(in the rows, 128 means zero)
One turn moves each row of this set onto another row. After a few examples, where does it send each row asked below?
R: [116 138  91 125 121 110 139 136 107 105 129 114 114]
K: [135 132 150 135 106 129 120 152 144 114 156 159 101]
J: [140 156 138 179 151 122 123 133 138 116 134 149 123]
F: [109 138  88 129 119 115 142 144 118 108 126 109 107]
H: [155 133 125 148  98 137 132 176 145 106 177 112 126]
P: [136 157 146 173 152 126 121 144 144 117 127 150 123]
X: [147 121 107 152 131 144 136 165 130  99 127  88 112]
L: [155 154 112 137 122 111 147 149 131 118 168  95  94]
N: [127 143 143 173 105 151 110 157 133 138 138 124 132]
M: [165 119 104 157 108 120 158 151 130 100 126 131  95]
B: [124 173 107 160 137  99 135 142 123 114 152 131 149]
C: [139 180 130 148  99 128 123 144 146 129 164 126  93]
V: [160 137 133 140  98 136 130 181 141 111 171 120 130]
Q: [142 144  93 148 128 116 142 149 129  99 118 166 126]
G: [136 153 101 163 131 139 129 157 113 145 126 132 150]

M goes to G
J goes to V
H goes to R
Now find these:
L goes to Q
X goes to B

One turn moves each row of this set onto another row. After a few examples, where does it send each row asked below?
mukik: [112 140 156 125 122 145 158 121 117 137 119  96 119 106 127]
fisu: [125 137 134 136 113 133 148 138 108 126 110  96 105 104 115]
sof: [122  97 109 133 130 125 114 117 143 132 151 146 134 155 110]
rito: [109 120 142 129 128 147 129  89 113 118 124 107 153 151 117]
Ruga: [111 138 117 133 139 146 140  95 110 116 132  97 148 141 108]
Viza: [127 140 141 115 140 102 156 134 145 135 147 138 114 107 140]
ziv: [113 128 103 134 111 155 116 110 111 122 126  97 137 141 115]
sor: [106 116 131 135 132 131 126 157 145 120 123 142 119 160 157]
zukuf: [119 149 131 118 108 127 136 134 117 119 103 105 106  98 113]
nez: [129 112 126 124 146 110 120 112 143 117 151 146 148 140  96]
tulon: [117 110 116 146 117 148 120 106 103 115 121 102 143 141 109]
Begaf: [119 118 127 137 132 153 122 106 118 126 136 100 149 143  94]
zif: [ 97 141 122 130  98 135 144 150 132 107 125 150 126 163 143]
vut: [ 86 129 130 127  95 140 138 141 125  97 114 156 137 139 139]
zaf: [105 141 121 124 101 138 138 133 129 114 119 137 128 179 143]
telo: [138 128 127 125 125  92 150 144 138 127 137 147 103 111 116]
sar: [ 92 110 144 127 117 137 134 151 138 115 110 152 124 111 151]
fuv: [129 101 108 135 129 108 122 112 132 116 149 154 141 148 110]
nure: [128 118 137 117 128  97 135 142 149 129 128 154 103 112 107]
kef: [113 150 142 122 135 128 161 118 115 120 116 103 120  98 106]
Furul: [ 86 115 143 138 113 144 132 157 131 104 110 147 128 133 144]
Notas: [120 114 116 133 159 119 138 106 139 126 158 137 144 150 110]
kisi: [ 97 126 135 140 116 139 138 166 137 114 121 140 116 157 148]
pemo: [125 151 133 126 122 142 148 130 118 133 128  90 121 103 105]
dotok: [123 126 142 122 155 102 158 129 144 129 141 143 117 107 108]
Rik: [124 121 128 119 145 104 127 102 141 115 151 148 148 152 130]
zare: [136 145 132 114 136  99 145 137 143 124 143 137 119  99 106]
bip: [ 91 135 133 116  86 145 147 127 121 110 106 148 133 131 138]

zaf goes to bip
telo goes to fuv
Now find these:
mukik goes to Viza
Ruga goes to kef
nez goes to Begaf
nure goes to sof
kisi goes to zif

One turn moves each row of this set onto another row. After a few examples, where does it send each row asked below?
vuto: [147 107 123 108 125 113 146 124 112 131 160 154  99 135 112 123 101 104
  96]
Kemig: [132  91 138 137 121 111 107 120 112 177 152 158 114 171 109 117 135 104
 144]
Momup: [141 101 172 107 128 128 132 139 146 149 164 183 132 183 109 140 108 100
 108]
zok: [177  93 134 129 103 127 137 117 155 156 151 120 119 196  96 124  94 104
 131]
subi: [166 100 133 140  94 126 107 106 124 141 182 126 161 189  97  89 102 113
 123]
boki: [147 105 111 157 134 137 138 100 113 141 158 164 126 147 109 137  77 101
 129]
Karer: [137 105 137 112 130 120 119 122 103 138 191 159 122 137 105 125 116 131
  98]
Karu: [147  89 180 136 120 122 162 129 144 126 147 134 113 165 125 129  89 102
 102]
Gano: [184 107 141 127 111 142 100 118 130 171 173 152 140 184  89 127 103 111
 126]
Luza: [122  92 135 118 142 132 145 105 109 143 160 157 143 160 125 165  85  92
 102]
pesi: [118  76 128 146 131 127 153 133 114 141 169 135 137 172 145 110 103  81
  95]
Vigut: [131 131 167 123 133 133 112  81 118 141 158 130 135 179 124 103  95 112
  80]
semem: [124 110 155 127 123 132 102 102 130 161 147 141 138 196 128 104 109 121
  76]
loba: [131  93 135 140 126 111 140  91  99 138 151 119 122 153 126  99  99 111
 149]
kati: [135 102 138 119 131 108 141  97 121 156 141 143 101 164 106 133 106  96
 156]
pof: [188 117 136 132 108 133 132  95 122 132 162 118 135 167 101 106  75  94
 126]
bifu: [140  91 185 129 123 124 149 113 126 128 138 131 124 162 130 144  89  83
 102]
Faza: [126 120 164 128 127 128 138  93 139 149 147 125 110 193 121  96  96 100
  84]
Zat: [126  93 173 131 120 139 118 128 104 150 174 179 159 176 122 103 106  91
  98]
Nisin: [129  81 124 111 118 106 131 138 133 143 165 144 110 158 115 130 124 129
  97]
sazal: [127  87 188 117 130 130 134 134 141 156 166 160 129 189 117 139 116  88
 111]
Tik: [183 121 139 128 114 123 129 100 131 123 160 110 136 158 105 107 117  73
 114]
Zupam: [125  91 115 154 110 100 119 107 148 132 158 141 130 178 100 146 119  98
 128]
Nefe: [128 114 150 128 139 119 127 117 103 136 193 156 136 160 118 128 119  58
  97]
Tete: [156  93 142 148  87 121 109 100 122 157 168 127 164 194  88 101 116  91
 117]
padi: [177  89 134 129 130 150 151 128 152 161 157 116 124 177 117 113 110 105
 125]
bod: [125  91 107 149 136 123 135 121 139 129 188 136 140 180 124 101 108 100
 139]
Mepi: [144 110 162 118 117 115 134 109 116  95 160 143 159 157 132 110  88  94
  97]
Gitir: [157 117 134 162 142 128 103 118 117 142 188 149 121 146 111 134 120  87
 126]
Guta: [125  92 160 126 110 120 136 105 106 112 148 144 165 169 136 105  87  84
  96]
Purig: [134  91 166 144 104 126 113 135 115 137 170 175 159 172 120  99 111 112
  88]
pove: [170 104 145 125 116 148 121  99 124 180 163 153 151 185  83 139  92 100
 129]
pemen: [134 104 129 124 131 113  99 103  92 147 167 145 146 159 126  99 123 105
 145]
mibu: [160  96 131 117 121 155 129 104 135 170 166 164 157 181  86 129 102 126
 125]
Duzep: [154 100 138 150  84 124 116  88 120 141 164 141 161 169  78 104 117 109
 106]
zike: [120  94 126 120 111 103 146 119 116 121 184 141 118 153 106  96 114 121
  99]
gol: [138 125 156 114 136 138 120 104 134 168 139 154 114 192 122 114  98  99
  82]
korus: [187 118 142 130 120 136 123  98 112 142 165 111 150 168 111 108  94  70
 124]
Sizus: [166  82 138 134 116 140 149 113 145 165 154 107 138 197 111 117  93  97
 132]
Gan: [104  78 157 155 112 110 134 113 120 149 175 144 132 173 105 149 120  95
  94]

subi goes to pof
Duzep goes to Tik
sazal goes to Zat
Now find these:
zike goes to vuto
Mepi goes to Karu
pove goes to Tete
kati goes to Kemig
gol goes to semem
pesi goes to Luza
Zupam goes to Gitir

